Each path below is one point turned by a fixed rotation once a step. After each direction that follows a path, write how fast that rotation turns it, in degrees a step (0 if it stays still).
Each turn is a multiple of 5 degrees from 10 to 175, or 0.
Each row of a path follows its step; steps can be skipped.
Path 1:
step 0: [-11  13  -3  14  -4  13  16   1   6  -9   1  -7   1   8  -3 -12   8 -10
  13 -15  -1   2 -30  12 -25   1  -2   2  -3   0   2  -4  11 -10  -5   9
   4  -2  12  30   4  -9  11   6  -8  -1  -9 -17  -5   8  -2  -1 -13  -6
  -9]
step 1: [  9   2   0 -10  28  20   1  18  -2   4   8  -1  -2  -2 -14  -4  -5  -2
  -2  -9   1 -11 -13   6 -21   9  -1   7   2  13   4   5  -3  -8 -21  13
  11   4   1   2   7  12  17   8  12   8 -20   7  18 -13  14  11   2   4
   2]
step 2: [-10   9  -1  -9   1  -2  11  14   6   3   0  32 -25 -20   9 -14   6  -4
  -4  -8   6   7   2   3 -17   5  -4   6   6 -10   2 -19  -8  -4 -16  17
   5 -10   1 -13   3   9  -9  -9  13  -5 -10 -12  -4   8   4  14   0  -1
  12]
step 3: [ -4  -9   3  -5   5  -9  11  17 -14   4  -6   9   7   2  -6  -9   0   3
   4 -18  14  17   8   4 -14   2  -3  11  22 -15   7   5  23   8  12  10
  -3  -4   3  -7 -18  -7   1   4  -1   4 -15  -5  23   8 -19  -4  10   5
  12]
step 5: [ 10  32  -8   6  -4  14   7   5  -8   1 -14 -16 -10   9   2   7   1   1
 -13  -6   5  13  -7 -14  -7  11   5  -2 -12   0  -5 -22  13   4 -11   4
  -5 -11 -11   1  -1 -11  -2  13 -13  -4 -14   0  11   7  11  -6  13  21
   7]
step 6: [ 12  18  -7   3  -2   2   5  -6  -5  11  -8  12  -3   1  -6 -11   0  -5
 -14 -23  -3 -21  -2   5   1  19  -4  13  -2  21   2   6  20  -7   3   8
  13 -14 -20 -12  20  -7 -10  -1   5  10 -12  -6  -6  -2  -9 -13   0   2
  -9]
step 7: [  2   1   2   1  11  -8  14   4  -4  24  13  21  -7  -3 -12  -8  -5  -2
 -24  -8  -7  -9  11  -2   4 -15  -5  -8  10  11   1 -11  -1  -8 -16   7
 -21  -4  -2   0  12  -4  -7  25  -9   2   6   9  12   5  -8 -11  -4  -2
  17]
step 8: [ -8 -11   7   6  -1  -9  -1  -4   6  13 -18  15  -5  23   6  -6   2 -28
  -8 -13  15  19   2   2   4  -3  -1   6  -9 -18  11   3  -4   5 -14  -1
   1   1  -7   2   9   0 -29  -3 -12  11  -5  19  12  -5  -6  -8  -6  -1
   5]
step 9: [ -8   0 -19   5  -1  -8  -4  20  14  35   1   3   2  25   7   5 -10  -1
  -5  11  -4   1   2  -6  17   2  21   9   3   2 -14   3  19  14   1  11
   8  -2 -13  11 -16   1  -6   4  -8   3  -2   5   0 -10  -3   4   7  -5
   2]
Speeds:
[ 2 -2  0 -4  2 -1  1  4  1 -2 -5  3 -1 -2 -2 -2  0  1 -3  6  2  3  3  3
 -4  2  1  3  3  0 -4 -5  0 -1  3 -3  1  3  3  1 -9  1 -1 -1 -1  9 -2 -1
 -3 -3  4  2 -2  0 -1] => 45
[ 3 -3  2 -1  1  1 -3  0  0 -2  0  5 -5 -3  0  1  2  2 -4 -1  2  0  2  1
  0 -1  0 -8  7 -2 -1  6  3 -4 -4  3  0  4  0 -1  3  4 -5 -2 -5 -3 -2 -3
  0 -5 -3  1  0  0  0] => 70
[-1  4  2  0  0  1  5 -5 -2 -4  4  0  6 -3 -2  4  3  2 -6  4  0 -3 -1 -1
  1  1 -1 -2 -3  0 -1 -2  5  0 -4  1  3  4  3  2  4 -7 -3  3  2  4 -3 -3
  1  1  2 -3  0  2 -7] => 60
Path 2:
step 0: [  3  -2  -1   0   5  31 -10 -19  -9 -15  -1  -7  -9   6 -12   1   2  17
  -4  -9  11  -9 -13   5  -7   8  -9  -1   0  -2  19  -9  -5  -7   8   1
   8  -7 -12   7 -25   4  18  -3  18  12   2  16  -7  14  20   8 -23   4
  -8]
step 1: [  3  -2  -4   5   3  -7 -24  -4 -13 -27 -14  -9   5   7 -22  14   7  15
  11 -14  -7 -10 -24   0  -7  -5  -6  -5   6   3  -2  -2   1  13  24   0
   7  -6  -3   5   2   5   5   0   6  13   9  19  -4 -30  13  -9 -11  -5
   2]
step 2: [ -5 -13  -9   4  15 -18  25 -20   0 -23  -1  -8  19 -13 -18   7  21   3
   9  -1  22 -11 -24  -5  -6   6  -7 -11  -3 -14   0   1  12   5   5  -6
  -5   3  -4  -4   6   0   7  -1   9  11   6  17  16  -1  -3  -2 -15  -5
   1]
step 3: [ 11   0  -5   1   8 -22  16  -3  -3  -8   6   5  -1   5 -12  13   5 -11
  -1   8   5 -20 -16   4   2   2 -13 -22  -3 -10   6  -1  10  -6  -3  -1
  25 -17   7 -22  -6  -8   3   4 -20   8 -10  21 -17 -13  -6  10 -17  12
  -9]
step 5: [ 13  -1   0 -13  -7  26  -4 -14  10 -20  -9  11  -3  27   4  12  13  10
   6   5  20 -20  -6   6  -6  -7  -7 -16  -8   5   7  -2  -3  -4 -12   0
  15 -17  -6   9 -15  -3   4  -7  14  15   3   2   0   3 -13  23  -3   0
   9]
step 6: [ -8  -6  23   7   4  19 -20  -2 -12 -19   0   7   9  12  -9   6  17  15
   8  -1  -1 -19 -12   7  -9 -10  -1   3  11  -1  -6  11   2  -1  16   5
   9 -12  -2   2   4  19  -5 -15  25   9 -12   9 -16  -3  -7   6 -18   6
 -13]
step 7: [ -7  -7  -1  16   6   8   2  -9   3 -22 -11  10   7  -9 -24  -4  17  -6
  10   2   3   4  -9   6  -7  -2   1 -19  -7  11  11   3   2  22  10  -6
  -4  -5 -13  -8   4  16   5 -15  15   1 -10  12   6 -21  -8   7 -24 -21
  15]
step 8: [ -2  -6   0  18  12 -10  12  -3  -5 -18  13  15   3  11 -28  14  12  -2
   1  13 -13  -3  -2 -11  -1  19  -9  -3   1 -17  32  -1  15  -6  -2   6
   5  -4  -6 -10   0  10  15  -6  -2  20  -8  11   4   0   1   3 -20   7
  12]
step 9: [ 11  -8   1   6  15 -16  -4 -13 -19   9  -1  -1  -6  19 -22  -3   5 -21
   1   4   9  -9 -15  18 -13   7 -15 -21   9  15  18  -2  -6 -12   9  -2
  15   0 -11   3  11  10   7  -4 -21  23  -1   4  -5  -1   1  -2  -3  -3
   5]
Speeds:
[-2  5  2  4 -1 -1 -2  4 -2  4 -5 -4 -6 -2 -4  1 -3  0 -7 -1 -1  2 -1  4
 -1 -1 -3 -2  2  7 -7  1  2  3  2 -1 -2  2 -4 -2 -1  0 -2 -4 -1  0 -1  1
 -1 -7  2  3 -1  2 -1] => 125
[  3  -3  -5   1   1   0  -3  -2  -2   7   0   0  -5   6   0   2  -2   0
   1  -1   0  -2   3   4   2   1   0   3   0   0  -1  -5  -1  -4   1  -1
   1   0  -5  -5  -2   0 -10   3  -1   3   3  -1   1   6   1   5  -2  -3
   3] => 70
[ 5  0 -2 -2  2  1 -1 -3  3  2  0  1  3 -2  3 -1  4  6 -2  0  0 -2  0  2
  3 -2 -1 -2  5 -3 -1 -3  1  1 -4  3  2  3 -2 -2  2 -5 -4  0  0 -3 -4  0
  2 -6 -8  4  3  2 -6] => 40
[-5 -1  7  2  2 -4  1  5  4 -3 -2  1  0  1  2  7  0  3  0 -1 -5 -4  1  2
  5  1 -4  6  2 -3 -1 -2  6  1  2  4  3  0  0  4 -1  4 -2  3 -2  2 -2 -5
  3  0  0 -4 -1  1 -1] => 160
[-4  3  0  4 -3  2 -4 -5 -4  3  2  6  0  3 -2 -3 -4 -3 -2  2 -5  4 -1  2
  2 -3  1 -2  0  0  6  0  2  1 -1  6 -1 -2 -1  5  3  3  1 -5  1  0 -1 -1
  6  2 -4  0 -2 -2 -2] => 35
Path 3:
step 0: [  8   4   0  11  19   0 -17  13   0  -7  -4  13  -6   4   0 -10 -14   7
  14  18 -18  28  17   2  -5  -7  -5  11  13  -6   1   2   1  21  15  11
   8  12   5 -32   1  -8  -6  10  14 -11  -3   7   4   4  13  -3  14  -2
  22]
step 1: [  0 -10   4  -9   7  11   0 -28   1 -17  -6  -6   8   1 -12   8  11  -2
   1  -1  10   4   0  -4 -15   3 -15   6  -6 -19 -13   5   7  21  -3  -3
  25   6  14  -4  -5  -7  33  13   4 -18  -2  -1 -16  -3   4   9   6 -26
 -15]
step 2: [  1  10   7  15   2 -14   5  -1  -7  -2  -8  11   6  -5  -7  -4  -7  -6
 -10  -9 -23   8  12  -4  -5   1  -2  20 -21  -4 -10 -11   6  13 -14  24
  24  21   1   7  20   1  -5  -9   6  -8  -7  -8   3  33   0   7 -14  17
  -6]
step 3: [-16  -7   8 -19  19  -7  -4  -4  -7   1 -35 -16  -3  -5  -8  -1  -7   5
  11 -28   3 -11   1  11   2   7  -6   1  -2  18   8  12  29   0  24   7
  11  -7   6   2   6   5  22  -2   6  -2  -2   3   2   7 -20  11   0   2
   1]
step 4: [ 10  27  17 -17   0  -1  -6  -7  -2  -5 -13  -6   2 -20  -5   7  -5   5
   9 -27  -7   4  18  -5   0   2   0  -7 -16  -1  12 -13 -18  24 -18   0
   1   0   0   0   7 -10 -22   2  -5   6  21  19  16  -4  -8  -7  14  12
  -2]
step 5: [-13  -8  10 -17   9  22   4  24  -9  -4   4   1 -15   6 -11 -17 -10   2
  25  -4   1  -2  15 -10  -4   3  -6  16   3   8  -8  13   4  13  11   8
  -7   9  15   2 -20 -13 -14  -5  30   2   7  13 -12   1   0  -3   5 -14
  19]
step 6: [ 13   5 -11 -10  17   8  26 -20   8  -8  -9  -3 -11 -13  12  -8  10 -21
   5 -10 -10   0  -4  -2  -5  -1  -2   0  -3 -12 -10  12 -22  13 -12 -23
   7  30  10 -12 -11  -8  13  12  -8   0   4  12 -20   4  -5  -9  -1   8
  -3]
step 8: [  1  11   4  -9   8  10   3 -15 -14  -3 -21 -19 -21 -14  10   2  -3 -15
  13   2  -5  14  -8  12  -1   5  -7  -1  -7   3   4  26   7 -12  12  11
 -16   1 -17 -15  24  16   3   6  -8 -15 -15  15   4   2 -17  -2 -12  11
   3]
step 9: [ 21  10  14 -31 -13  -2  -1   1   5  -3 -12 -21 -26  12  -6  16  -6  -1
  14   0   6  -2  10   0  -3   3   8   2  -3  -1 -14 -13  -2  -1 -23   6
   7 -23  -4  -7  10   3  -7  -1  19  -2  18   1   6 -17  14   6   7   6
 -17]
Speeds:
[ 2 -2  1  0  2  7 -7  3  3  1  3 -2 -1  2  1 -2  1  3 -1 -2  2 -2 -8  2
 -4 -3  0 -4  2 -1 -1 -2 -1  3 -7 -2 -1  7  2 -2  1 -3 -1 -1  4 -2 -2  0
  1  3  0  0  5 -2  5] => 70
